Each row has a name. Each question is about the rows just above it.

[182 122  95 108 124  94 162 139] = (71)
[147 116 183 111 176 118 139 109] = (20)
[141 134 187 120 170 113 158 113] = (11)
[140 133 187 120 170 115 160 112] = (129)
[149 140 182 114 180 119 157 108] = (68)
[139] with +1 step of 1 on every entry: : [140]
The one value in (129) and (68): : [140]

[112 122 153 124 100 158 128  97] = (89)
[149 133  96 155 105 139  72 146] = (94)
[ 87 131 130 139 176 149 135 138] = (119)
[126 120 160 129 124 139 127 177] = (7)
[ 91  97 102 120 137 139 139 114] = (88)
Move every entry of [ 96 155 105 139] by -1 step of 1. : [ 95 154 104 138]
Which value is in both (88) and (89)? : [97]

[152 126 117 117  97 119 125 133 118 145 107 146 102 122 164 121 103] : (37)
[128 147 156 121 135  97  90 123 139 125 153 137 140 129 103 106  94] : (69)
[164 166 136 148 115 122 125 137 133 128 140 172 115 120 154 120 119] : (31)
[128 147 156 121 135 125  90  84 139 130 153 137 147  98 103 106  94] : (14)
Whose row is [128 147 156 121 135 125  90  84 139 130 153 137 147  98 103 106  94]? : (14)
The row with [164 166 136 148 115 122 125 137 133 128 140 172 115 120 154 120 119] is : (31)
Where do [152 126 117 117  97 119 125 133 118 145 107 146 102 122 164 121 103] appear? : (37)
Shift each entry of [117] by +1 times 1: : [118]

[104 109 155 179 139 154 156 144 139 121 140 106] -> (157)
[101 108 157 182 140 158 125 145 106 119 105 106] -> (49)
[101 157 141 142 102 136 151 156 126 102 162 153] -> (201)
[102 109 157 182 141 159 123 145 106 118 106 105] -> (149)
[ 98 144 142 141  99 137 154 158 128  99 167 155] -> (78)
[129 130 119 130 127 134 127 127 131 129 132 132] -> (197)
[ 92 168 136 159  95 140 137 166 144  88 165 152] -> (34)
[129 127 128 133 126 122 126 129 132 128 122 125] -> (187)
[103 109 157 181 139 156 124 145 107 120 107 106] -> (39)
[100 147 139 140 100 135 150 156 125  98 165 154] -> (10)
[ 84 132 152 182 109 148 140 168 134 103 142 138] -> (162)
[103 107 157 182 141 158 123 145 107 119 104 104] -> (195)
The one value in (78) and (149): : [141]
[132] with +1 step of 1 on every entry: : [133]
[127 127 131 129] with -1 step of 1 on every entry: : [126 126 130 128]
Shift each entry of [182] by -1 times 1: : [181]
Move every entry of [157 182] by -1 step of 1. : [156 181]
Whose row is [103 109 157 181 139 156 124 145 107 120 107 106]? : (39)
Shared by (78) and (49): : [158]

[ 81 123 169 181] = (55)
[122 125 133 100] = (91)
[176 118  83 155] = (51)
[134 104 140 140] = (108)
[ 79  88 187  81] = (125)
[127 124 129 129] = (95)
[127 127 128 128] = (105)
[127 127 126  80] = (35)
[ 78 123 174 102] = (47)
[127 127 128 118] = (15)
Shared by (55) and (125): : [81]
[81] with +1 step of 1 on every entry: : [82]

[112 110 112 107 111 105 110 113]  (104)
[110 106 112 102 110 102 111 113]  (2)
[179 183 145 176 144 142 111 184]  (136)
[194 156 185 116 164  93 149 194]  (152)
[181 184 146 177 144 143 111 147]  (123)
[129 110 112 107 111 105 110 113]  (128)
Which value is in both (123) and (104)? : [111]
[184 146 177] with -1 step of 1 on every entry: : [183 145 176]
[185] with +1 step of 1 on every entry: : [186]
[105] with +1 step of 1 on every entry: : [106]
Shift each entry of [110 112] by +1 times 1: : [111 113]
Shift each entry of [143] by +1 times 1: : [144]

[134 135 138 127 118 134 110 161 116 145 119 190 171 121 140 132 145 122
 107 106 162 133 112]  (139)
[128 159 111 136 137 107  95 122  97 115 106 160 146  94 141  96 136 133
 124 163 132 119 110]  (107)
[106  74 104 141 160 101 153 138 164 111 100 105 118 140 106 132 107 140
 127 153 145 118 115]  (97)
[106  74 104 141 118 101 153 138 164 106 100 154 118 140 106 132 107 107
 143 133  86 136 122]  (46)
Whose row is [128 159 111 136 137 107  95 122  97 115 106 160 146  94 141  96 136 133
 124 163 132 119 110]? : (107)
The row with [106  74 104 141 160 101 153 138 164 111 100 105 118 140 106 132 107 140
 127 153 145 118 115] is : (97)
Whose row is [106  74 104 141 118 101 153 138 164 106 100 154 118 140 106 132 107 107
 143 133  86 136 122]? : (46)

[106 166  70  78 183 169 155 141  71  85  69 146 143  91 117  74 159 156
 120  93  91 169 102 122 175 137  80  98 176  98  94  85 177  87 139 137
 144  82  85 154 171 138 150] : (63)
[106 166  70  78 183 123 155 141  71  85  69 146 143  91 117  74 159 156
 120  93  91 169 102 122 175 137 159  98 176  98  94  85 177  87  81 137
 144  82  85 154 110  88 175] : (30)
[127 127 136 163  83  69 186 144  83 183 177 135 144  73 134 149  72 110
  99 135  88 104 182 146 165  79 141 181 119  96 139 169  74 150 106 130
 154 122 183  95 149 108 172] : (131)
[182 150  69  68  89 149 181 120 122 143 129  74 101 183  85 157 171 163
 167  91 140  92  95 101 175 102 171 169 132 101 103 112 101 132 107 171
 162 101 133 175  89 157 179] : (158)
[159 187 175 155 184 131 179  69  91  81 161 171 176  91 125  76  91 142
  97  83  91 111 187 100 177  93 177  78  78 153 156 114 150 109 178 186
 109 108 127 127  85  73 108] : (98)
[106 166  70  78 183 123 155 141  71  85  69 146 143  91 117  74 159 156
 120  93  91 169 102 122 175 137 159  98 176  98  94  85 177  87  81 137
 168  82  85 154 171 138 150] : (143)
[155  74 142 177 160 167 122 134 173 108 171 158 145 179  73  82 134 113
 149 119 173 116 159  83 152  83 150 160 179 135 169 173 143  86  77 108
 134 186 177 159 179 185  95] : (114)
Which row holds [182 150  69  68  89 149 181 120 122 143 129  74 101 183  85 157 171 163
 167  91 140  92  95 101 175 102 171 169 132 101 103 112 101 132 107 171
 162 101 133 175  89 157 179]? : (158)
Whose row is [159 187 175 155 184 131 179  69  91  81 161 171 176  91 125  76  91 142
  97  83  91 111 187 100 177  93 177  78  78 153 156 114 150 109 178 186
 109 108 127 127  85  73 108]? : (98)
Whose row is [127 127 136 163  83  69 186 144  83 183 177 135 144  73 134 149  72 110
  99 135  88 104 182 146 165  79 141 181 119  96 139 169  74 150 106 130
 154 122 183  95 149 108 172]? : (131)
[127] with -1 step of 1 on every entry: : [126]
Shift each entry of [137 144] by +1 times 1: : [138 145]
Shift each entry of [122 143 129] by +1 times 1: : [123 144 130]

[153 136 130 125 132 129 111 109 129  83  86  76 176  77  69  70 146  93
  98 123 138 109 165 174 168 196 187 188 185 179 158 144 121 108 127 122
  86  78  77  59  89  76  90 103 103 119 146 153 164 149 171 174 174 178
 179 161]  (29)
[140 160 164 150 149 152 145 145 135 112 117 108 101 113 101  92 109 110
  94 120 118 142 132 161 176 180 154 171 154 153 146 146 128 138 124 123
 115 116 123 127 121 130 130 110 140 114 124 119 118 115 118 137 125 122
 117 127]  (4)
[153 136 130 125 132 129 111 109  98  83  86  76  59  77  69  70  76  93
 177 123 138 151 165 174 168 196 187 188 185 179 158 144 121 108 104 104
  86  78  77  59  89  76  90 103 103 119 146 153 164 166 171 174 174 178
 179 161]  (79)
[119] with +1 step of 1 on every entry: : [120]
Move every entry of [78] by -1 step of 1. : [77]
[78] with +1 step of 1 on every entry: : [79]
Move every entry of [129 111 109] by +1 step of 1. : [130 112 110]
Whose row is [153 136 130 125 132 129 111 109 129  83  86  76 176  77  69  70 146  93
  98 123 138 109 165 174 168 196 187 188 185 179 158 144 121 108 127 122
  86  78  77  59  89  76  90 103 103 119 146 153 164 149 171 174 174 178
 179 161]? : (29)

[131 147 131 124 115 142 160 125 123 123 134]  (207)
[129 109 132 132 133 145 129 124 128 135 141]  (209)
[126 102 132 135 128 136 104 132 119 122 127]  (23)
[128 154 128 122 132 143 146 128 116 130 118]  (43)
[123  76 123 130 123 122 128 133 128 138 132]  (127)
[127  90 126 123 136 140 154 124 118 128 131]  (193)
[128 102 131 131 127 112  99 131 139 140 129]  (169)
[129 140 127 133 116 129 184 143 117 134 119]  (211)
[133 123 139 134 127 126 103 131 122 132 127]  (80)
[131 118 135 123 133 140  75 130 128 128 123]  (8)
[124 121 134 133 127 129 122 127 118 125 127]  (109)
[132 127 138 130 133 131 144 126 133 127 133]  (54)
Shift each entry of [132] by +1 times 1: : [133]
[132 127 138] with +1 step of 1 on every entry: : [133 128 139]
The one value in (207) and (54): : [131]
The row with [126 102 132 135 128 136 104 132 119 122 127] is : (23)

[102  66 116 148  89] -> (41)
[102  66 116 124 203] -> (67)
[102  66 116 124 167] -> (45)
Move every entry of [102] by -1 step of 1. : [101]
[66] with -1 step of 1 on every entry: : [65]
[102  66 116 124] with +1 step of 1 on every entry: : [103  67 117 125]
Shift each entry of [102  66 116 124] by -1 times 1: : [101  65 115 123]

[129 136 132 110 113 141 130 126 120 138 156 137 151 109 110 131 144  93
 129 140 145 140 141 120 126 132 136 139 117 122 122 132 108 124 143 136
 131 133 153 146 156 118 112 108 132 108 153 140 108 115]  (113)
[124 141 117 114 123 136 116 125 111 137 157 135 143 108 107 131 144  86
 121 138 146 133 123 128 119 133 140 127 134 129 125 127 112 125 143 131
 136 140 143 144 166 113 112 102 134 107 152 140 105 116]  (22)
[128 140 113 125 172 146 119 127 114 136 142 146 157  94  78 158 142  76
 129 131 139 126 138 150 128 122 164 115  95 119 131 124 114 131 116 126
 119 147 150 150 142 144 119 105 101 112 144 119 106  97]  (90)
[118 153 125 110  95 131 110 127 116 126 162 122 130 110 102 122 139  94
 117 142 146 138 151 129 117 139 124 129 141 123 113 139 129 116 144 127
 135 142 160 144 175 106 105  91 136 105 150 152 106 117]  (156)
[129 136 109 110 113 136 130 126 126 138 156 137 151 109 110 144 144  93
 129 140 145 140 155 120 126 132 133 139 117 122 122 132 108 124 143 136
 131 133 153 146 156 118 112 108 120 108 153 140 108 115]  (115)
[130 146 124 109 111 134 110 125 106 135 162 126 134 114 111 117 143  79
 115 138 147 135 125 125 117 137 135 126 160 135 118 121 116 119 148 121
 139 138 140 144 181 100 109  88 138 104 154 151 107 123]  (101)
[134 129 110 113 146 145 125 121 108 144 156 149 160 110 117 131 148  84
 124 134 142 131 116 120 122 130 141 132 129 134 133 116 100 129 145 131
 130 137 137 143 165 114 119 104 134 107 158 136 110 122]  (56)
[122 145 114 119 132 133 124 126 129 132 146 133 153  98  77 154 139  95
 131 140 143 133 153 141 129 126 150 123  89 113 120 142 116 123 125 132
 122 143 163 150 140 136 114 108 111 107 147 127 104 100]  (183)
[131 142 119 123 160 141 106 121 102 138 148 144 144 100  96 134 146  66
 118 131 141 124 117 143 120 127 160 115 136 135 131 114 137 128 130 119
 132 145 137 147 166 121 117  96 114 108 147 130 108 111]  (122)
Shift each entry of [106] by +1 times 1: : [107]
Whose row is [131 142 119 123 160 141 106 121 102 138 148 144 144 100  96 134 146  66
 118 131 141 124 117 143 120 127 160 115 136 135 131 114 137 128 130 119
 132 145 137 147 166 121 117  96 114 108 147 130 108 111]? : (122)
Where do [129 136 132 110 113 141 130 126 120 138 156 137 151 109 110 131 144  93
 129 140 145 140 141 120 126 132 136 139 117 122 122 132 108 124 143 136
 131 133 153 146 156 118 112 108 132 108 153 140 108 115] appear? : (113)

[ 82 121 118  89 120 129 129 113  82 103 136 110 101 112 114 107  86 129
 125 126  90  94 108  95 134 114  88 135 104 121 122 119 126 116  80 141
 102 138  95 115 125 132 122  99 126 125 123  69  79 106  91 107 125 119
 148 112] = (21)
[ 82 121 118  89 120 129 129 113  82 103 136 110 101 112 114 107  86 129
 125 126  90  94 108  95 134 114  88 135 104 121 122 113 126 116  80 141
 102 138 124 115 125 132 122  99 126 125 123  69  79 119  91 146 125 119
 130 159] = (52)
[112  70 111 115 123 114 121 125 108 106 114  95 110 128 150 125 123 134
  97 123 118 130 130 128 102  92 111 121 129 121 148  90  92 107 109 115
  93 117 126 133 100 127 128 125 116  95 105 113 109 157 110 144 160 120
 101 121] = (111)
[105] with -1 step of 1 on every entry: : [104]
[114 121 125 108] with -1 step of 1 on every entry: : [113 120 124 107]
[125] with -1 step of 1 on every entry: : [124]
Whose row is [ 82 121 118  89 120 129 129 113  82 103 136 110 101 112 114 107  86 129
 125 126  90  94 108  95 134 114  88 135 104 121 122 113 126 116  80 141
 102 138 124 115 125 132 122  99 126 125 123  69  79 119  91 146 125 119
 130 159]? : (52)
Whose row is [112  70 111 115 123 114 121 125 108 106 114  95 110 128 150 125 123 134
  97 123 118 130 130 128 102  92 111 121 129 121 148  90  92 107 109 115
  93 117 126 133 100 127 128 125 116  95 105 113 109 157 110 144 160 120
 101 121]? : (111)

[149  95 124 153 126] : (163)
[136 120 109 135 105] : (176)
[ 86 109 140 141 132] : (64)
[149  95 124 153 115] : (81)
[166 136 104 108 128] : (142)
[183 152 129 103 106] : (62)
[154 133 137 108 117] : (174)
[112  78 162 166 112] : (135)
[136 143 124 101 148] : (185)
[133 107 120 147 131] : (83)
[137 141 124 102 147] : (87)
Shared by (174) and (83): : [133]
Move every entry of [137] by -1 step of 1. : [136]
Move every entry of [104] by -1 step of 1. : [103]
Shared by (185) and (176): : [136]
Move every entry of [109 135] by -1 step of 1. : [108 134]

[107 135 138 148 181 123 119 104 128 120 137]  (84)
[114 146 122 133 152 155 142 146 132 112 135]  (141)
[132 143 141 114 139 140  95 101 113 142 131]  (164)
[150 137 100  77 114  83 125 143 117  91 135]  (77)
[ 71 149 156 115 134 197 155 144 153 146 147]  (124)
[136 124 155 168  57 128 146 124 143 112 120]  (66)
[ 84 102 117 132 136 104 102 139 152 128 123]  (82)
[150 143 141 114 139 140  95 101 117 137 142]  (86)
[114 146 122 148 152 155 142 146 132 152 118]  (167)
Shared by (84) and (86): : [137]
Shared by (84) and (167): : [148]
[122 148] with -1 step of 1 on every entry: : [121 147]
Whose row is [ 84 102 117 132 136 104 102 139 152 128 123]? : (82)
Whose row is [114 146 122 133 152 155 142 146 132 112 135]? : (141)

[128 143 116 114 130] = (188)
[122 130 142 141  95] = (132)
[ 97 142 117 127 119] = (189)
[119 143  56 125 120] = (179)
[114 162 142 106 103] = (100)
[142  97 158 158 133] = (178)
[159 143 104 122 176] = (16)
[140 155 145 141 146] = (73)
[142  93 158 158 133] = (40)
Shift each entry of [93] by +1 times 1: : [94]
The one value in (179) and (16): : [143]
Shift each entry of [162] by -1 times 1: : [161]
Shift each entry of [159 143] by +1 times 1: : [160 144]
Shift each entry of [142 117] by +1 times 1: : [143 118]

[187 136 138 154  87 115]  (36)
[ 77 174 171  86  88 129]  (18)
[195 196  71 142 149 131]  (75)
Whose row is [187 136 138 154  87 115]? : (36)
Which row holds [ 77 174 171  86  88 129]? : (18)
Which row holds [195 196  71 142 149 131]? : (75)
Move every entry of [142 149] by +1 step of 1. : [143 150]
[ 71 142] with -1 step of 1 on every entry: : [ 70 141]
Shift each entry of [ 77 174] by -1 times 1: : [ 76 173]

[143 141 164 123 156 111 191 161]  (59)
[164 166 164 165 156 142 144 126]  (121)
[143 165 164 141  93 122 132 125]  (28)
Whose row is [143 141 164 123 156 111 191 161]? : (59)
Shift each entry of [164 123 156 111] by -1 times 1: : [163 122 155 110]
The row with [143 165 164 141  93 122 132 125] is : (28)
Whose row is [164 166 164 165 156 142 144 126]? : (121)

[125  81  97 138 111  63 137 156 127 133  86 119 200 125 143 102 118 114
 109  72 113 176 142] -> (126)
[125  81  97 138 111  63 137 156 127 133  86 119 200 125 143  97 118 114
 109  72 113 176 142] -> (38)
[125  81  97 138 199  63 137 156 127 200  86 119 200 125 143  97 118 114
 109  72 113 176 142] -> (99)
Whose row is [125  81  97 138 111  63 137 156 127 133  86 119 200 125 143  97 118 114
 109  72 113 176 142]? : (38)
Shift each entry of [111] by +1 times 1: : [112]
[119 200 125 143] with -1 step of 1 on every entry: : [118 199 124 142]

[133 144 146 154 115 148  99  55 116 152 132 182 138 145 141  89 160 149]  (50)
[ 99  98  55  90 115 148  99 183 116 152 132 135 138 145 141  89 160 149]  (13)
[145 152 184 183 149 176  99 116 117 158 116 139 153 117 167 115 166 183]  (12)
Shift each entry of [132] by +1 times 1: : [133]
Shift each entry of [55] by +1 times 1: : [56]
Whose row is [145 152 184 183 149 176  99 116 117 158 116 139 153 117 167 115 166 183]? : (12)
Which row holds [ 99  98  55  90 115 148  99 183 116 152 132 135 138 145 141  89 160 149]? : (13)

[113 110 140 125 148  97  95 127 109] : (32)
[171 139  93 152  85 168 157  68 128] : (112)
[136  96 116 155 138 113  89  98  99] : (25)
[116 146  89 172 132 178 135 110 104] : (137)
[114 149 171 122 157 145  80 128  81] : (150)
[ 95 146 179  77 110  94  96 168  95] : (160)
[154 151  85 119 102 149  95  91 116] : (17)
Shared by (137) and (17): : [116]
Move every entry of [154] by +1 step of 1. : [155]
Move every entry of [157 145  80] by +1 step of 1. : [158 146  81]
[148  97  95] with +1 step of 1 on every entry: : [149  98  96]
The one value in (32) and (17): : [95]
[98] with +1 step of 1 on every entry: : [99]
Shared by (17) and (112): : [85]

[117 139 137 190 108] : (76)
[117 190 137 137 138] : (72)
[103 119 138 190 108] : (57)
[103 119 138 190 108] is in which row? : (57)
The row with [117 139 137 190 108] is : (76)
[117 139] with +1 step of 1 on every entry: : [118 140]
Where do [117 190 137 137 138] appear? : (72)

[146 108 145 123 158 129 149 191 157]  (93)
[ 86 150 139  99 101  71 150 112 148]  (65)
[163 139 135 129 149 119 143 145 160]  (33)
Shift each entry of [99] by -1 times 1: : [98]
Shared by (65) and (33): : [139]
Move every entry of [145 123 158 129] by +1 step of 1. : [146 124 159 130]
Shift each entry of [123] by -1 times 1: : [122]
Shared by (33) and (65): : [139]
The row with [146 108 145 123 158 129 149 191 157] is : (93)
[149] with +1 step of 1 on every entry: : [150]

[175  54 120  90 173 117 102 178 145] : (44)
[144 138 157 137  77  88 111 108 175] : (19)
[166 102 152 137 102 118 202 101 140] : (154)
[122  83 114 140  98 153 118  87 119] : (92)
[107 108 156 137  75  88 102  85 127] : (58)
[111  67 123 147  83 111 152  75  89] : (148)
Shared by (19) and (154): : [137]
[147] with +1 step of 1 on every entry: : [148]
Which value is in both (148) and (154)? : [152]
Shared by (58) and (148): : [75]
Shared by (148) and (92): : [83]

